In the data rows, 500 means zero.
What is the hidden score of each row? Scores go from 0 to 40, and 20 is about the middle. The score is a weighted sum of the row's numbers plus the product of two more (or one squared), each taken from its middle value.
[523 478 550 495 328 508 491 568 616 606 517 562 535 527 627 620 319 493 495 537 379 757 431 474
 758 401 446 648 354 500 564 337] 17
[492 662 507 455 371 554 565 490 583 305 400 658 400 525 615 597 531 585 393 395 488 426 630 328
 434 633 395 562 296 459 661 308] 21
[635 561 381 445 410 460 480 563 491 380 586 607 436 513 528 478 524 557 475 601 446 399 619 477
 491 557 512 489 360 489 609 474] 17
[474 792 540 492 439 708 551 660 650 358 504 768 582 458 729 603 587 621 704 469 407 471 502 457
 578 552 231 461 266 437 620 181] 17
[534 497 548 467 476 160 507 599 317 594 424 514 517 611 473 369 652 439 517 517 508 519 599 612
 414 554 410 481 418 690 490 516] 20
[553 576 489 292 389 428 384 650 407 431 575 589 363 703 495 527 609 485 503 698 404 459 593 363
 388 562 586 669 461 506 516 603] 20
[753 369 369 518 999 358 608 267 319 596 481 237 445 452 284 220 827 364 654 603 628 280 420 414
 428 445 617 362 539 642 444 704] 23
[632 508 608 575 421 353 409 589 472 536 588 466 382 424 401 551 516 311 505 523 557 565 519 466
 424 572 352 453 513 332 523 558] 24
[421 684 490 461 529 494 517 574 536 427 499 506 500 304 460 466 618 394 497 543 455 387 407 512
 516 298 361 425 526 497 500 469] 17
[550 567 428 417 536 561 480 528 398 559 495 412 487 505 339 548 579 441 481 379 515 420 511 579
 362 530 828 431 582 723 464 751] 17
[272 584 534 648 377 595 531 444 511 259 566 685 586 321 589 455 467 587 453 565 501 286 522 426
 631 498 405 532 289 552 688 181] 17
[478 581 417 433 479 546 499 553 458 450 487 640 488 579 579 490 564 699 456 431  13 415 684 414
 407 648 483 573 410 438 641 498] 19
[687 477 298 738 487 128 391 665 476 333 559 456 416 453 500 318 527 452 689 520 535 314 563 691
 280 486 442 397 588 496 433 504] 13
[475 639 568 509 508 436 572 531 423 462 310 453 639 513 503 425 562 470 388 493 349 475 600 272
 503 505 506 483 408 689 605 408] 20
[566 687 384 578 580 495 462 429 590 560 557 505 606 395 636 438 500 602 404 510 495 511 516 321
 573 504 396 443 320 513 621 372] 19
[445 528 593 337 385 531 616 500 611 612 439 488 594 796 771 602 281 727 469 326 420 880 411 457
 568 356 425 560 636 498 501 433] 19
[387 796 492 466 591 643 595 556 611 536 561 659 458 322 726 598 495 912 434 266 534 627 462 396
 531 634 382 472 227 489 669 243] 20
[688 438 522 578 488 520 396 440 324 503 541 506 414 234 315 444 620 726 412 526 367 444 670 630
 446 443 639 439 552 505 347 540] 27
[470 257 654 506 361 349 416 481 482 672 470 581 581 630 535 606 276 337 426 415 522 587 477 607
 588 262 627 518 627 287 567 659] 23
[745 514 302 492 533 423 396 527 329 622 714 373 293 539 363 297 510 502 664 324 574 685 404 530
 511 424 542 456 503 539 444 650] 19
[581 552 343 594 734 323 377 410 594 500 518 310 577  96 237 495 639 857 386 301 436 562 454 631
 305 580 691 525 652 611 418 630] 18
[658 382 544 429 437 573 370 377 527 466 424 436 304 369 158 356 648 370 649 893 299 249 673 602
 419 518 600 490 629 462 452 590] 19
[513 442 539 390 468 432 500 532 545 346 439 567 488 568 495 547 604 491 578 513 432 438 679 530
 369 527 374 536 544 486 653 711] 34
[187 447 678 362 431 465 503 435 604 637 462 718 621 497 578 743 367 509 477 393 649 478 689 235
 792 335 724 535 551 286 605 688] 27
[503 475 548 469 664 670 725 577 717 348 359 452 590 593 542 463 605 379 546 544 579 335 524 508
 419 588 657 402 396 517 540 547] 24
[552 397 480 437 489 383 542 481 455 574 572 479 358 594 440 428 561 487 533 450 362 649 552 485
 505 633 488 539 476 519 494 483] 20
[506 467 523 528 441 464 418 576 525 395 476 564 583 549 591 427 495 450 515 632 530 363 673 485
 523 586 416 524 477 561 575 368] 14
[661 439 468 458 544 407 493 268 262 546 444 471 580 419 333 306 553 616 512 692 575 386 666 701
 351 537 999 390 572 564 359 595] 22
[599 339 609 261 506 394 361 541 379 601 506 371 446 612 331 460 511 455 564 622 420 425 565 418
 513 458 678 555 528 633 523 877] 19
[558 433 639 555 641 524 429 480 390 449 368 560 488 567 462 226 490 480 486 709 478 410 705 554
 460 490 433 379 544 430 424 560] 28
[458 344 599 500 393 581 429 502 659 668 676 483 531 663 469 778 176 279 486 362 367 723 361 563
 567 218 570 671 499 175 588 512] 20
[801 395 486 637 514 390 411 433 280 575 509 369 368 494 281 322 601 537 555 651 415 562 579 545
 357 525 515 464 565 586 368 324] 22
[487 191 685 311 475 547 507 514 258 589 593 314 563 703 502 465 541 583 504 660 515 493 510 323
 395 215 787 531 633 463 621 717] 21
[489 608 500 453 421 468 479 489 499 476 462 639 478 446 514 508 369 576 415 659 370 464 454 527
 508 615 538 586 350 537 536 399] 17
[361 326 472 521 529 362 486 662 785 554 759 480 744 305 512 492 252 627 391 483 353 655 239 452
 613 230 668 505 590 384 437 243] 33
[426 594 556 627 466 618 423 667 517 355 506 706 460 492 717 580 364 547 476 448 260 592 432 518
 479 465 388 508 403 540 699 309] 18
[551 330 509 414 571 428 577 439 481 488 618 465 624 464 459 527 447 618 517 420 309 540 372 598
 568 286 716 505 699 458 567 492] 23
[483 531 487 300 470 536 512 509 425 538 458 453 461 648 501 446 529 457 465 463 463 527 492 627
 609 568 501 477 371 523 462 609] 20
[585 517 548 387 420 638 635 494 343 424 382 566 438 605 399 529 643 510 476 466 287 198 780 466
 334 692 567 653 589 531 485 681] 19
[586 439 530 500 295 490 390 501 260 522 469 553 371 516 373 531 455 305 474 650 298 422 614 572
 440 667 513 626 605 547 517 519] 19
[425 647 322 848 402 465 509 536 600 220 533 676 747 238 662 421 468 636 368 728 856 312 499 420
 529 488 264 329  96 413 516  60] 14
[576 464 232 793 683 398 406 296 606 633 583  79 475 445 188 412 856 829 591 194 702 660 397 412
 560 551 347 634 476 434 139 750] 15
[689 373 388 487 381 484 511 639 404 698 701 293 451 717 353 502 506 557 623 462 307 661 492 476
 369 504 492 373 670 505 306 639] 25
[464 461 450 683 418 382 488 482 476 361 554 554 622 255 536 403 497 396 480 663 548 366 522 609
 416 514 489 432 453 555 491 275] 16
[461 605 543 649 651 620 500 508 757 375 551 600 380 364 782 477 552 502 463 379 679 371 454 453
 281 606 234 441 468 434 379 420] 16
[356 829 384 594 618 597 723 451 659 398 540 653 615 486 807 551 580 552 406 289 602 377 517 310
 425 580 357 401 244 517 662 395] 19
[466 482 463 406 536 426 427 523 322 710 473 508 630 143 323 392 650 606 394 544 413 480 523 576
 466 326 659 556 553 639 422 483] 32
[532 722 342 458 698 725 768 276 448 568 600 391 576 485 610 280 634 509 520 442 660 870 251 374
 849 488 391 332 331 502 506 490] 24
[545 598 445 500 523 447 477 515 483 536 452 418 501 567 533 393 450 423 501 503 447 459 494 624
 467 508 458 389 514 598 552 497] 22
[801 721 206 715 507 379 416 689 739 386 563 486 248 337 801 606 414 849 659 348 601 483 614 488
 243 673 186 451 592 406 612 466] 16
[557 464 517 687 453 490 476 573 553 410 464 579 471 362 600 495 380 485 457 475 465 436 541 620
 405 513 359 503 555 547 590 479] 19
[380 581 602 523 365 674 506 517 478 562 495 700 555 333 517 532 314 671 399 502 392 507 384 574
 641 333 620 440 372 495 567 322] 27
[517 514 391 488 433 733 603 416 429 511 534 645 424 489 521 412 560 433 568 553 556 551 587 505
 540 522 409 547 309 520 632 437] 17
[431 639 494 208 483 438 369 554 367 463 405 597 534 325 391 763 557 776 444 529 388 537 758 582
 384 617 594 480 442 728 478 548] 23
[609 543 600 433  85 580 695 489 573 799 928 494 371 766 456 999 209 434 607   0 327 847 414 406
 634 215 433 713 507 161 490 450] 33
[491 431 344 546 337 573 513 629 537 394 518 486 555 480 461 519 429 412 371 523 401 446 652 668
 666 394 518 515 543 461 698 425] 21
[336 508 591 484 532 541 459 692 541 466 478 443 495 627 431 563 537 401 620 447 355 358 587 492
 557 543 526 537 475 518 583 714] 18
[521 425 644 500 427 475 402 536 543 416 629 574 381 507 468 491 535 415 576 500 433 303 657 563
 340 437 504 420 582 505 413 415] 17
[505 627 450 357 542 526 586 604 561 548 608 498 469 433 587 488 543 687 457 369 333 602 438 468
 381 559 535 476 360 572 495 439] 20
[645 361 503 335 517 666 554 453 215 581 504 392 429 609 386 327 780 325 621 595 483 312 377 174
 631 644 729 402 461 647 522 670] 18
[577 409 477 548 568 367 446 459 404 588 445 457 398 467 248 352 496 484 374 554 450 583 513 661
 468 533 749 414 509 524 556 618] 23
[295 541 534 440 308 632 498 647 304 400 544 603 518 319 403 546 497 367 460 493 525 173 702 539
 378 477 514 610 337 458 549 444] 19
[572 476 495 648 596 460 368 424 483 385 464 244 468 573 422 356 693 277 568 583 552 330 531 581
 390 489 384 353 554 444 443 621] 17
[504 420 597 551 456 448 204 578 493 426 120 572 362 483 463 510 529 331 585 655 514 278 622 544
 366 611 462 592 560 654 517 598] 10
[684 477 507 371 554 561 414 454 403 499 360 569 430 286 323 194 644 523 569 726 524 372 753 590
 592 607 537 542 491 566 426 485] 21
[588 442 522 538 626 588 579 402 294 557 463 390 431 536 395 517 735 536 475 421 560 535 516 373
 493 305 665 380 513 540 330 704] 23
[524 558 344 469 432 519 398 484 479 550 461 526 447 477 584 532 623 641 602 385 589 444 522 462
 412 614 423 431 467 807 475 482] 12
[515 255 455 561 553 355 354 385 213 717 562 388 510 338 346 606 576 618 443 534 418 579 530 577
 533 426 753 520 658 378 280 453] 28
[531 209 486 492 478 475 338 428 404 520 532 626 613 421 375 388 578 688 427 587 447 479 592 718
 453 561 648 499 504 441 556 523] 19
[521 364 468 314 636 292 376 458 295 680 324 511 603 493 254 410 734 661 441 438 336 434 560 665
 246 606 779 576 600 743 502 614] 19
[ 95 447 788 747 506 420 631 515 792 614 435 437 845 490 622 817 246 180 521 314 949 758 328 530
 932 552 521 469 597 100 180 697] 25
[387 684 542 786 457 797 531 573 883 121 602 600 654 331 715 642 570 557 470 560 826 245 522 386
 426 691  23 424 291 379 488 172] 11
[438 439 468 465 414 379 348 451 548 630 579 563 505 463 345 622 316 480 476 487 321 642 381 750
 736 293 686 572 510 302 399 574] 20
[459 598 508 380 532 495 450 521 582 475 436 583 551 412 481 510 541 549 386 472 367 546 570 574
 554 526 556 573 488 600 591 442] 16
[641 376 490 678 484 623 560 482 694 406 473 539 436 497 594 526 555 527 435 335 557 359 673 547
 188 608 265 422 459 480 470 444] 23
[378 535 279 568 405 570 549 587 446 404 488 640 505 477 482 478 425 460 404 602 405 325 450 640
 287 504 536 620 407 431 549 342] 15
[649 312 494 673 633 343 544 524 406 463 417 212 547 420 210 410 600 538 540 639 560 454 405 646
 505 505 635 447 691 605 346 607] 25
[408 501 222 586 705 340 337 516 541 465 431 257 723 726 502 472 348 334 584 716 939 466 374 385
 604 719 438 263 621 504 429 367] 14
[506 314 542 412 429 703 486 578 501 371 485 575 421 510 511 482 644 384 448 618 263 396 624 421
 539 481 427 709 433 362 436 475] 17
[650 731 315 494 239 539 501 529 440 604 604 413 416 476 462 367 557 226 543 544 621 466 441 556
 564 423 285 418 455 520 521 514] 14
[311 838 453 504 689 617 645 509 742 354 712 621 681 356 766 444 439 626 371 464 664 537 437 457
 674 423 281 349 323 373 669 133] 19
[605 233 770 519 443 446 693 578 405 617 395 530 434 604 515 724 392 425 611 469 263 406 427 596
 298 214 678 645 589 726 472 655] 26
[426 517 489 423 452 583 508 554 430 498 556 606 372 333 358 648 589 418 401 509 542 379 578 498
 398 584 418 570 385 542 518 507] 20
[616 461 435 551 554 469 602 419 344 630 492 357 469 485 336 284 772 612 590 458 617 513 300 554
 613 438 411 246 486 665  30 585] 30
[337 598 432 348 330 658 507 475 365 289 512 643 724 319 486 381 403 563 429 804 442 313 593 562
 564 435 831 396 404 572 532 305] 16
[732 470 243 606 722 441 627 351 358 498 570 247 527 667 394 234 527 341 720 490 549 488 416 625
 468 429 471 266 526 596 372 713] 21
[757 569 608 364 438 496 497 531 263 399 694 501 318 585 416 444 758 425 562 830 688 461 495 320
 656 426 593 449 541 603 607 502] 33
[605 505 539 507 460 671 397 449 526 420 471 547 435 264 437 415 558 379 627 525 553 406 567 576
 358 513 363 564 537 409 505 488] 14
[503 406 548 636 551 629 560 474 614 263 538 525 471 301 564 463 469 422 432 650 652 334 546 634
 461 436 331 519 439 418 461 360] 21
[481 426   0 999 948 342 668 229 934 599 203   0 902 712 829 676  80 634 913 485 844 999   0 662
 999 314 145 349 999 493   0 188] 24
[498 261 771 542 433 243 637 388 531 677 429 471 593 596 367 678 275 393 486 450 544 560 504 528
 540 344 761 702 686 355 325 636] 24
[513 539 433 433 561 443 473 468 479 472 546 281 476 443 452 508 701 830 431 310 409 692 391 418
 288 600 529 503 634 572 418 539] 19
[506 584 361 475 346 635 526 656 598 437 484 632 473 409 697 733 532 487 387 330 523 478 621 492
 423 636 213 440 306 649 765 382] 18
[430 422 538 513 294 547 512 558 562 742 780 644 379 613 538 718 296 452 572 460 421 672 567 330
 526 306 563 531 498 339 657 392] 19
[561 590 400 637 674 352 569 370 516 419 580 417 354 357 446 316 877 724 527 429 712 520 342 439
 481 614 509 403 389 616 283 585] 20
[449 531 648 504 347 599 632 598 507 465 496 646 426 432 603 756 368 525 478 443 553 541 517 550
 441 372 421 592 416 576 681 304] 20
[386 539 671 545 312 491 767 332 539 767 642 253 709 651 347 597 434 438 645 293 649 954 224 476
 850 231 419 496 461 286 133 479] 24
[441 737 404 394 605 589 620 685 670 439 460 677 617 438 806 571 501 554 358 428 467 502 393 385
 638 665 285 558 218 344 677 318] 20
[353 456 622 538 600 598 469 706 449 503 528 511 402 642 496 482 471 395 465 517 557 402 598 526
 482 532 490 597 499 459 465 616] 24
[439 689 494 303 528 501 532 471 377 491 366 496 452 415 408 416 579 566 414 515 414 498 565 545
 718 459 434 476 400 674 491 578] 22
[635 689 457 582 655 401 657 412 494 508 481 433 497 429 560 414 527 482 498 408 557 702 129 569
 444 573 391 494 457 536 422 475] 25
[443 522 446 588 517 421 320 454 354 469 415 501 562 344 410 302 738 561 436 867 422 143 613 657
 449 565 673 617 521 638 567 418] 18
[610 597 369 579 574 402 447 539 523 383 516 450 478 332 591 451 542 622 585 403 497 544 436 605
 408 689 252 487 509 487 476 435] 22
[581 498 510 513 508 525 496 463 406 581 401 558 509 415 534 485 532 449 477 439 441 503 617 656
 323 568 607 657 549 472 472 708] 18
[471 483 618 487 431 402 369 553 544 649 446 466 290 554 380 413 422 534 699 509 357 442 589 396
 370 645 279 555 591 643 592 590] 17
[469 447 466 525 379 708 515 553 401 325 468 612 639 326 578 343 501 455 498 747 552 294 469 560
 428 583 435 281 460 629 431 390] 21
[643 405 412 451 568 394 492 563 533 456 421 543 387 580 592 567 459 618 475 403 313 535 597 431
 186 504 521 400 598 576 734 644] 23
[521 468 407 467 478 549 639 259 492 517 716 266 281 411 346 271 767 720 262 395 640 412 404 105
 614 538 493 359 572 502 191 270] 30
[551 765 632 618 170 536 495 613 665 293 442 548 322 523 510 455 534 506 491 480 410 112 650 533
 324 658 220 598 468 476 560 459] 11
[630 216 567 398 397 324 298 454 394 553 495 534 559 341 462 382 426 363 820 868 232 357 492 788
 553 324 694 466 670 423 381 518] 18
[586 393 503 473 540 328 523 411 406 631 708 361 454 554 303 477 534 506 438 471 725 504 546 407
 541 546 599 482 536 476 457 528] 23
[419 630 511 245 426 558 493 706 442 500 411 600 564 313 408 503 575 475 576 571 383 387 662 570
 433 681 643 590 511 641 462 623] 15
[652 307 173 435 679 234 357 398 563 775 502 260 351 615 324 454 472 751 770 238 476 389 369 487
 343 467 436 559 753 644 474 725] 17
[414 645 576 391 357 613 560 463 536 571 675 692 364 401 630 804 225 674 516 171 163 748 388 513
 480 187 593 510 444 231 725 499] 34
[557 539 480 448 623 483 491 522 279 450 495 479 473 566 544 380 555 610 368 510 446 559 667 502
 602 560 484 483 378 594 614 538] 23
[437 463 451 999 817 306 822 414 827 542 239   0 931 943 690 483 209 548 964 518 928 940   0 550
 878 514 211 339 970 420   0 239] 20
[616 573 577 440 374 700 446 477 375 446 551 582 539 433 559 444 424 416 448 546 400 423 488 588
 359 524 486 699 521 606 533 502] 15
[426 374 729 544 583 439 547 541 549 401 479 617 526 493 569 666 469 735 166 486 542 450 547 348
 557 454 654 527 537 576 743 601] 27
[553 207 747 415 591 436 372 519 357 500 473 519 439 552 456 658 477 452 460 386 461 512 536 369
 501 372 682 519 703 402 412 729] 28
[547 543 502 666 513 595 409 524 504 625 373 462 605 570 324 405 513 446 445 489 524 437 502 484
 394 334 441 502 578 428 553 587] 24
[562 461 483 476 500 615 634 660 376 439 488 551 552 585 522 415 511 527 489 501 521 474 482 301
 591 560 550 480 326 441 669 577] 22
[472 607 490 571 522 490 397 587 488 409 495 581 562 417 593 405 237 528 402 496 522 605 448 566
 395 521 206 468 433 640 636 399] 21
[460 630 570 535 490 452 507 657 451 401 374 460 525 468 590 285 519 607 487 612 530 503 379 568
 674 475 424 466 370 553 759 397] 17
[536 454 420 739 417 547 444 554 541 381 498 623 524 381 717 564 459 418 360 460 564 383 585 615
 273 577 324 423 360 595 512 416] 19
[  0 422 567 842 680 188 564 424 845 758  47 231 999 790 737 872   0   0 515 342 999 913  23 281
 944 525 546 666 703 353 292 762] 22
[480 333 568 505 578 409 528 550 466 760 503 585 467 558 483 547 353 390 422 467 358 557 429 709
 490 272 746 687 665 491 563 468] 31
[381 419 618 451 349 396 499 497 475 621 484 676 615 602 580 773 229 367 410 466 490 691 487 506
 454 464 648 682 558 364 556 453] 26
[629 394 466 412 601 379 399 415 470 572 450 477 511 388 388 495 579 609 451 524 414 419 557 655
 556 607 696 546 560 478 581 670] 21
[517 428 845 496 435 507 364 565 532 460 492 511 500 569 343 477 616 483 742 542 539 246 627 516
 476 660 500 414 557 546 478 622] 16
[526 420 481 471 462 344 380 485 410 425 451 434 507 531 536 428 535 437 441 599 323 504 628 428
 402 651 465 533 451 691 536 497] 16
[506 731 571 518 430 411 456 659 297 379 543 594 459 489 587 515 604 577 660 484 385 361 556 502
 406 625 453 453 412 495 508 422] 24
[515 467 577 508 267 621 633 598 463 391 382 577 386 516 395 528 554 367 505 544 360 317 778 513
 441 671 440 661 539 470 625 632] 18
[523 548 709 386 497 551 414 672 284 432 472 575 471 535 423 513 566 400 351 563 342 426 642 529
 377 702 608 595 329 578 680 524] 20
[553 144   0 999 712 343 183 368 999 411 259 202 406 999 999 575   0   0 844 999 615 650 199 889
 700 583   0 315 999 437 278   0] 24
[348 593 492 686 529 258 207 616 610 232 410 464 558 687 683 586 337 296 513 675 797 253 616 397
 556 670 372 465 449 489 669 499] 19
[643 386 573 557 543 428 490 512 587 709 385 495 305 659 629 483 482 265 459 305 490 567 587 577
 277 496 404 423 551 761 487 576] 31
[533 563 587 421 721 448 359 515 506 633 437 515 530 414 468 584 589 739 278 280 362 563 607 480
 335 517 728 568 591 542 419 769] 24
[660 585 515 432 438 339 405 553 466 506 438 525 556 544 577 527 508 419 510 487 429 510 534 498
 258 576 438 549 480 659 522 422] 15
[597 427 494 368 537 556 483 493 434 495 491 383 442 764 451 209 491 454 449 468 600 504 535 514
 515 537 655 448 459 604 463 649] 21
[435 623 431 727 376 583 500 474 862 283 595 650 597 224 668 524 495 476 396 492 773 303 593 419
 516 668 226 496 280 299 479 247] 12
[453 535 565 395 425 644 676 579 480 506 555 536 505 563 337 429 537 491 513 348 392 631 242 580
 651 317 502 507 435 297 514 428] 22
[391 328 629 499 456 222 708 779 438 637 478 433 506 546 438 526 238 449 364 357 419 734 371 632
 472 156 782 539 685 422 542 626] 31
[451 487 494 466 585 373 397 488 535 620 324 343 382 604 509 310 517 579 546 333 423 712 489 586
 498 544 431 610 533 817 500 499] 16
[299 483 779 506 391 999 563 416 999 598 489 745 625 490 637 790 340 333 604 450 725 675 554 551
 595 408 619 477 568 137 399 669] 16
[641 486 418 515 622 481 521 325 373 476 472 355 499 492 352 269 622 483 567 505 457 564 383 526
 505 450 705 476 472 595 462 578] 16
[652 233 364 570 493 512 454 477 372 568 499 393 304 580 326 420 585 564 604 467 481 532 562 552
 358 513 632 399 668 517 363 515] 20
[547 549 456 652 492 351 612 562 657 495 452 619 408 519 910 486 465 680 541 421 421 432 608 392
 562 561 294 572 446 464 734 496] 18
[ 78 607 710 953 198 111 689   0 784 707 512 416 802 472 429 746 201 217 629 411 999 800 396 469
 999 506 663 493 697  59   0 647] 32
[532 584 584 388 339 577 670 482 613 724 579 565 422 729 655 628 363 617 545 281 488 791 460 371
 646 407 414 997 445 413 520 433] 18
[338 720 661 494 493 585 860 570 631 245 481 676 686 265 784 538 474 608 407 497 603 453 503 476
 597 412 439 386 256 502 673 174] 20
[369 601 585 529 359 431 649 319 640 641 772 566 583 413 378 725 480 689 448 373 476 802 293 415
 794 351 442 606 413 228 357 343] 33
[535 588 443 382 575 566 542 367 411 645 396 384 404 884 572 388 635 419 590 562 567 571 458 461
 738 648 326 439 392 717 400 637] 18
[ 17 540 618 432 435 675 582 478 578 304 550 579 596 439 649 411 520 387 495 541 611 321 494 578
 538 582 354 472 337 512 541 494] 16
[500 607 590 437 432 739 526 557 439 496 434 672 467 570 655 547 443 457 492 361 465 513 512 507
 639 367 460 451 411 424 665 470] 20
[419 711 488 383 445 673 401 558 656 369 531 666 446 607 670 571 629 647 427 442 470 421 585 345
 511 597 331 523 331 249 695 509] 22
[486 652 479 378 541 594 541 413 481 296 405 701 549 408 565 508 652 648 438 626 414 471 810 414
 457 850 461 631 328 473 473 351] 20
[445 689 508 326 492 603 534 619 734 344 535 697 475 450 626 579 540 700 521 421 391 348 449 428
 518 609 338 352 347 463 773 252] 19
[424 724 551 565 513 572 693 501 521 656 430 456 588 516 580 505 422 489 568 427 414 692 224 526
 879 343 479 594 301 557 587 399] 21
[374 597 469 448 506 390 369 500 452 482 420 514 508 518 400 408 563 425 321 505 429 532 576 390
 498 630 482 542 427 753 532 621] 17
[365 431 498 339 331 428 485 408 521 719 513 676 587 525 605 755 215 372 420 515 375 653 311 492
 638 219 628 559 483 296 645 495] 24
[397 657 599 462 473 643 583 461 556 377 500 725 569 427 584 427 513 537 430 567 495 401 646 495
 293 667 448 441 422 460 555 413] 17
[533 580 480 218 585 442 607 552 290 401 303 426 552 435 455 437 673 499 396 544 220 530 438 343
 639 612 576 504 339 555 460 598] 24
[641 491 513 353 509 510 505 548 271 521 495 547 238 466 389 426 613 403 451 616 369 440 579 453
 511 631 610 647 432 524 440 567] 19
[609 499 604 466 564 572 487 517 413 549 601 361 304 594 277 346 552 601 526 572 546 522 477 618
 578 555 538 433 609 546 399 505] 25
[485 553 622 317 308 607 486 527 451 474 426 563 440 403 406 479 596 449 475 539 395 327 669 433
 505 574 502 576 627 579 484 674] 16
[339 437 688 369 362 560 539 487 565 585 508 623 466 520 417 716 374 497 498 376 614 488 424 439
 398 387 770 579 584 334 585 608] 22
[806 319 587 606 343 642 506 440 497 444 551 464 468 581 302 417 568 249 704 758 559 337 513 726
 523 540 621 428 697 206 386 640] 15
[584 407 548 472 465 437 327 502 476 458 312 438 341 592 418 391 643 497 518 531 333 303 787 382
 227 628 533 658 612 617 362 875] 13
[548  49 355 755 889 355 387 262 397 580 245 186 539 170   0 345 791 781 389 462 520 522 435 709
 321 378 857 354 894 643 198 788] 39
[626 478 293 436 660 460   2 373 446 556 545 260 715 345 294 182 859 544 587 442 693 523 287 511
 522 535 674 262 530 503 292 545] 9
[545 497 538 359 453 396 447 409 662 421 441 583 477 540 458 237 470 464 452 570 384 476 574 514
 444 402 554 594 542 393 468 476] 12
